In the rows, 128 means zero.
A state moves one step at a time under one of 6 hidden systems, and each row is a state written as 18 numbers. Each run below is a few steps of one system.
run 1, k777 (10 x 18):
[[139 135 118 153  95 130 136 107  83 152 147 125  82 103 156 105 135 153]
 [151 151 147 138 142 134 150 106 141 142 129 129 117 148 177 150 184 166]
 [123 133 180 112 165 135 129 154 177 128 124 120 161 173 122 156 134 130]
 [114  99 133 101 133 133  93 161 153 132  96 143 153 132  85 105  73 101]
 [137  96  87 142  96 107  97 115  91 118 112 121 124  77 119  76 102 101]
 [141 143 110 157 101 124 161 108  77 124 151  86  87  89 168 116 161 157]
 [134 168 139 125 154 155 185 134 140 142 137 127 121 164 163 164 190 179]
 [119 144 164 108 188 141 120 158 174 138 121 161 182 188 103 161 134 109]
 [115 111 141 104 137 116  62 149 144 125 105 151 146 103  73 117  53  68]
 [137  95  80 131  68  99 102  99  99  97 106 113  90  45 126  90  90 109]]
run 2, k777, 10 rows:
[[159 131 133 160 103 107 136 187  91  84 108 126  95  69  99 112 141 114]
 [183 141 107 133 137 121 230 128 105 120 124 136 109  98 153 128 121 138]
 [117 160  97 135 200 142 187  88 148 146 139 100 162 154 147 156 123 125]
 [ 48 173 112 113 154 149  85 140 168 158 140 118 160 136 101 160 121 105]
 [ 94 130 114  77  75 115  49 150 124 108 129 178 138  91 101 133 142  98]
 [174  90 134 110  76 101 115 111  63  51 149 151  87 103 120 129 136 122]
 [175 110 130 178 135 137 205  95 102  99 139 120  58 162 129 147 111 169]
 [117 149 120 195 170 134 195 102 199 191 130 134 139 185 136 148 115 143]
 [ 67 154 146 109 139 115  88 127 198 209 150 125 205 134 140 128 103  86]
 [ 87 109 136  33  77 127  11 130 115 125 126 121 149  84 134 103 119 111]]
run 3, k781, 10 rows:
[[ 96 171 139 134 148 154 150 118 160 180 146 107 117 147 150 156 129 156]
 [101 140 157  95 136 128  78 139 182 137 118 149 167 150 130 156 161 122]
 [132  95 161  99 105 108  62 154 105  86 130 139 140 116  94 117 116  93]
 [165  87 103 129  91 130 134 122  74  98 109 140  78 102 115  88  95 138]
 [158 123  90 190 132 127 206  93 117 141 123 107 105 135 160 109 146 160]
 [102 178 153 158 166 139 180 134 173 188 155  93 150 154 154 154 138 144]
 [ 82 157 162  67 152 144  69 156 187 161 119 145 179 143 124 155 127 112]
 [124  93 133  82 107 111  22 146 104  71 107 147 150 103  92 112 133  86]
 [171  87 100 144  76 118 136 133  42  63 121 130  62  83 104  91 116 134]
 [177 129  86 186 129 137 252 101 104 142 128 129  78 139 161 118 136 179]]
run 4, k57, 10 rows:
[[126 133 114 133 150 127 112 108 134 159 122 128 166 137 153 109 150 123]
 [106 143 149 119 130 138  93 147 110 131 135  87 122 108 130 124 130 128]
 [127 126 122  95 110 140 114 157 130 100 100 151 109 117 112 137 139 142]
 [161 108 124 144 140 113 155 137 111  94 121 139 144 142 114 119 140 117]
 [137 138 121 155 148 137 175 119 119 150 134 115 112 127 125 125  91 130]
 [109 154 100 131 137 133 127 102 162 166 117 132 136 116 150 137 133 131]
 [ 98 138 138 113 118 115  93 131 134 125 150  98 161 115 141 134 156 113]
 [113 119 140  86  99 142 105 152 102  94 145 132 111 129 104 137 121 132]
 [162 105 115 138 128 127 133 123 106  93 113 175 110 149 103 129 135 131]
 [165 130 140 188 152 110 172 113 126 139 130 125 114 131 133 125 115 123]]
run 5, k57 (10 x 18):
[[163 171 113 113 158 131 180 122  91 138 141 165 125 107 148 146 138 122]
 [132 159 119 120 186 125 135  80 147 112 124  99 134 116 146 173 117 114]
 [ 73 135 117 128 120 119 115 126 180 105 135  92 136 119 100 165 108 108]
 [ 91 110 105 113  69 109 120 142 129 119 163 163 146 127  99 125 126 103]
 [152 111 123 127  99 117 124  96  65 122 171 168 115 136 133 116 132 123]
 [166 136 154 155 144 136 129  80 114 124 130 132  71 142 153 154 133 158]
 [134 136 171 150 148 119 135 124 205 136 103 117 123 148 140 164 132 143]
 [103 107 155 109 119 112 120 154 182 153 127 118 180 138 116 114  92 100]
 [107  89 102  98  89 130  90 128  95 146 134 135 146 116 116  71  92 112]
 [145 112  99 146  98 140 104 110  64 119 124 132  89 120 143  91 169 160]]
run 6, k776, 10 rows:
[[134 101 119 108 130 147 110 157 102 141 111 158 152 153 109  82 125 130]
 [168 134 145 158 163 133 114 139  86 141 106 129 119 119 129  97 133 126]
 [160 153 144 141 146 126 157 142 146 130  92 109 105  97 154 135 142 147]
 [119 134 119 104 137 121 167 145 172 114 111 102 165 123 139 140 146 129]
 [ 87 132 103 101 141 141 133 151 118 122 147 109 166 136  99 124 110 107]
 [113 148  94 127 131 147  97 134  79 135 133 155 111 109 102 117 123 116]
 [162 150 131 154 127 113 118 110  94 114 130 153  95 100 142 141 166 128]
 [158 137 161 127 132 113 170 113 151 102 139 121 110 128 149 173 134 140]
 [105 116 116 110 138 130 159 113 185 122 128 123 149 157 117 155  94 122]
 [ 79 116  96 140 121 125  98 120 135 151 142 125 158 134 100 107  95  98]]
run 7, k503:
[[156 152 141 132 173 122  91  94  83 140 125  84 127  79 162 113 118 110]
 [103 147 114 119 123 151 120 140 159  92  88  81  75  95 123 162 136 161]
 [118 105 106 114 110 124 169 169 155  88 119 146 165 162 105 135 171 131]
 [135 120 144 135 147 124 153 147  80 152 175 142 163 158 105 101  93  98]
 [131 168 107 138 153 144 102  93 105 174 123 154  94  93 134 129  90 119]
 [132 153 116 145 119 103 102 103 159 100 104 114 111  82 153 160 178 127]
 [107 109 156  99  91 117 159 157 156  83 154  90 136 141 123 154 137 137]
 [117  97 111  90 132 154 149 126 114 135 144 162 151 186 104 114  95 131]
 [143 129 117 182 156 127  90  96  86 159 132 159 124 141 118 100 124 109]
 [136 164 155 164 108 111 108 127 141 150 120 121  82  74 148 141 136 134]]
run 8, k506, 10 rows:
[[131 158 117 103 125 129 182 165  98 116 157 149 142 116 126 144 155 120]
 [142 152 111 111 189 143 150 102 112 123 135 151 143 148 126 156 119 115]
 [121 145 120 160 163 114 102  92 153 119 123 128 123 118 109 159 103  94]
 [108 126 121 126  80  93 115 117 160 119 137 135 121  86 124 146 113 102]
 [119 107 112  91  75 114 136 106 111 112 163 136 136 126 150 125 145 134]
 [125 122 130 130 130 150 128 101  89 123 164 135 111 178 132 135 147 155]
 [140 137 160 166 151 142 114 127 145 148 120 162 102 169 112 146 130 141]
 [152 116 172 137 130 100 118 139 179 145 103 145 144 124 129 126 106 108]
 [131  88 135  96 103 108 128 119 144 125 121  91 146 103 145  99  85 117]
 [102 101  86 119  95 149 123 115  99 121 128  89 114 125 136  94 132 158]]
run 9, k503 (10 x 18):
[[112 176 157 171 109 112 120 155 179 198 130 166 126 115 139 140 157 127]
 [142 134 172  53 117  96  98 126 155 132 130 127 172  86 175 139 133 102]
 [124  78 124  68 127 144  95 110 104  63 116  76 119 129 116 120  89 135]
 [122  87  75 170 110 157 145 140 102 100 106 142  87 168  80  99 130 162]
 [155 153 134 204 127 115 182 150 113 185 144 170 133 143 139 105 166 134]
 [145 187 182 117 168 117 138 118 153 193 141 114 148  97 184 152 119 116]
 [100 132 130  61 159 135  66 107 180  97  91  86 147 104 134 163 113 115]
 [ 92  71  94 109  86 131  89 161 120  49 112 113 137 138  65 110 131 119]
 [144  99 100 151  78 137 179 165  51 132 157 175 104 145  97  78 125 141]
 [186 177 130 171 166 131 192  90  88 189 145 163 102 126 180 126 141 146]]
run 10, k781 (10 x 18):
[[120 172  58 153 159 125 133 103 100 172 132 173 145  92 115 119 107  80]
 [121 190 107 116 144 111 111  78 119 129 147 113 117  59 169 172 147 106]
 [112 145 143  68 110 129 134 118 147  63 152 109 104 119 137 204 151 143]
 [118  87 127 107 106 130 146 132 137  72 155 171 128 196  80 159 124 129]
 [137  97 116 183 120 116 120  97 104 153 157 188 120 168  88 107  78  99]
 [142 142 125 175 119 106 109  62 135 193 131 132  96  86 166 113  91 121]
 [116 136 155 105 100 111 122  93 179 136 128  61 123  95 199 149 151 156]
 [ 89  99 165  74  92 145 127 169 152  93 147  88 148 177 127 140 161 165]
 [124  86 139 128 116 154 100 177  93 125 130 184 138 199  74  91 133 136]
 [186 125 131 197 150 117 100 121  80 165 100 181 107 114 118  76 112 110]]
run 11, k506 (10 x 18):
[[104 132 107 133 138 152  93 135 140 154  97 132 126 135 117 111 127 137]
 [134 140 149 137 121 116  95 155 117 133 120 127 136  99 133 114 156 117]
 [151 134 147  98 122 131 152 151 107 110 126 123 111 103 136 131 122 136]
 [144 117 101 126 153 139 162 121 127 102 105 123 127 143 124 130 129 139]
 [109 136 108 171 148 124 142 127 137 137 134 114 146 139 108 125 123 112]
 [104 156 121 121 120 125 119 134 141 168 137 142 135 102 130 130 116 113]
 [132 137 131  87 120 122  96 114 124 119 127 133 134 102 154 138 150 124]
 [136 119 142 117 123 131 121 125 103  80 140 111 103 131 119 148 137 136]
 [136 115 115 151 124 134 158 137 127 110 125 156 107 154  97 135 120 136]
 [140 125 119 162 139 113 149 115 144 160 130 154 156 145 129 114 121 110]]
run 12, k776 (10 x 18):
[[123 134 105 173 169 110 116 110 197 139  89 143 164 145 114 142 135 102]
 [ 92 137 149 140 102  93 115 152 140 148 160  82 154  77 120 117  94  84]
 [112 118  89  56  72 144 111 120  96 128 128 130 109  85 150 104 121 147]
 [146 102 106 138 133 141 116  98  69  82 139 130 121 175 135 121 194 158]
 [148 153 181 180 159 146 166 154 122 133 148 144  88 180 102 163 129 151]
 [147 150 145 129 151 111 142 134 213 169  88 188 143 123 127 153  98 106]
 [117 109 126 114 131  80  94 104 163 128 122  79 191  80 141 108  90  69]
 [ 81 105  91  94  74 148 113 127  83 112 143  51 101  82 128  90  99 148]
 [121 117  74 131  89 165 138 132  69 115 135 160  96 167 131 105 208 188]
 [173 158 193 171 176 135 151 146 102 140 163 183 128 202 124 157 182 141]]

Which system made each of these runs?
run 13, 2 rows:
[[116 112 103 127 101  85 188  74 167 135 183 149 177 155 150 153 128 103]
 [ 73 131 135 105 134 145  97  77 119 175 194 109 143 161 132 136  71 117]]
	k776
run 14 (2 x 18):
[[110 120 124 111 102 117 123 123 139 163 156 165 159 143 129 117 115 111]
 [132 115 135 121 120 124  81  94  87 139 151 130 126 125 143 109 125 122]]
	k57
run 15, 2 rows:
[[155 109 137 189 117  97 151  98 133 116 132 110  97 117 130 127 107 123]
 [116 126 120 129  97 124 181 109 166 166 139 114 126 129 162 125 114 153]]
	k776
run 16 (2 x 18):
[[132 111 130 140 137 126 147 150 107  85 143 121 142 160  98 131 146 121]
 [133 141 127 148 143 143 150 144 109 153 135 158 107 135  99 125  88 120]]
	k777
run 17, 2 rows:
[[105 102  91 138 102 120 131 125 132 138 127 115 151 127 122  92 119 120]
 [118 133 125 132 115 141 123 129  82 160 156 120 127 130 144  98 141 140]]
	k776
run 18 (2 x 18):
[[137 112 114  90  95 132 131  88 153 147 113 146 114 126 173 124 132 163]
 [116  96 145 138 136 128 109 111 134 114 142  94 158 184 133 122 156 138]]
	k776
run 19 (2 x 18):
[[ 98 149  69  80 123 123 143 100 115 119 135  67 145  55 160 126 114 112]
 [ 73 163  65 109 115 155 115 116  91  86 153 103 107 116 124 160 186 149]]
	k506
run 20, 2 rows:
[[117 130  82 117 162 175 139 133 123 153  87 127 116 137 114 103  90 147]
 [113 155  89 175 151 116 114 125 143 135 109 121 155 112 129 124 178 112]]
	k781
run 21:
[[163 128 142  94 139 117 129 105 186 111  97 211 121 148 124 182 122 126]
 [145  80 151 168 144  75 128  97 154 110 142  94 177 142 118 115  84  78]]
	k57
run 22, 2 rows:
[[142 135  86  68 124 165 127 139 103 134  84 165 103 103 138 109 127 156]
 [160 128 109 169 166 113 142 106 107  84 120 113 146 139 137 133 188 123]]
	k781
run 23:
[[101 111 144 136 105 120 196 206 150 137 143  70 167 131 109  95 107 124]
 [ 95 135  79  80 140 174 130 157 102 193 119 155 172 146 128  74 122 137]]
	k781
run 24:
[[101 131 128 123 160 134 114 129 137  79 133  73 151 152 115 159 159 126]
 [ 92 140 119 129 111 145 135 181 125 113 137 147 105 130  68 145 100 119]]
	k776
run 25:
[[149  99 126 158  93  94  98  99 122 113 115 108 115  95 149 100 140 124]
 [134 122 146 132  93 131 176 140 117 129 145  81 100 117 156 116 129 164]]
	k781
run 26 (2 x 18):
[[149 144 114 142 155 128 186 112 128 122 129 120 126 130 144 145 136 136]
 [ 99 156 121 132 159 133 147 113 159 148 141 107 145 137 131 155 114 122]]
	k57
run 27, 2 rows:
[[170 152 138  99 176 148  90 161 115 125  69 171 134 118 132 124 170 134]
 [178 124 143 145 173 104 134 152 116  62  92 111 132  97 102 136 123  93]]
	k781
run 28 (2 x 18):
[[100 125 108 116 153 155 101 125 147 102  98  94 130 148 117 139 146 145]
 [106 125 122 150 108 123 117 181 127 114 126 139 134 132  85 118 147 117]]
	k777
run 29:
[[112 124 121 146  82 101 136 113 191 131 120 133 105 104 128 150 109 126]
 [108  90 116 106  78 101 133 104 139 132 161 122 167 136 146 109 125 116]]
	k776
run 30 (2 x 18):
[[133  84 100 188  70  90 186  98 160 158 143 146 131 138 133  98 101 123]
 [107 133 136 134 115 122 149  79 117 207 191  96 159 146 187 103 118 137]]
	k777
run 31 (2 x 18):
[[128 124  84 162 117 114 158  96 152 106 133 181 124 164 115 159 161 130]
 [114 136 163 152 126 103 142 112 136 148 195 140 145 157 116 154  97  95]]
	k777
run 32:
[[168 152 138  77 174 140 151 154  87 133 128 169 167 134 143 126 152 118]
 [150 148 139 120 207 141  99 121 113  97 103 120 122 122 101 156  97 100]]
	k777
run 33:
[[106 128  90 126 122 146 144 152 106 163 126 127 141 121 114  87 106 126]
 [133 155 112 133 141 139 107 124  85 158 129 138 134 113 152 104 169 135]]
	k776
run 34:
[[152  95 102 132 163 142 143 133 149 131  70 146 132 145  98  99  72 122]
 [108 129  76 183 138 106 132 115 137 147 112  89 157  94 123  93 116  95]]
	k781
run 35, 2 rows:
[[136 159  97 108 132 138  97 118 111 115 100 139 116  95 161 136 200 148]
 [147 132 183 126 138 126 147 167 119  69 139  95 117 138 119 162 163 141]]
	k503
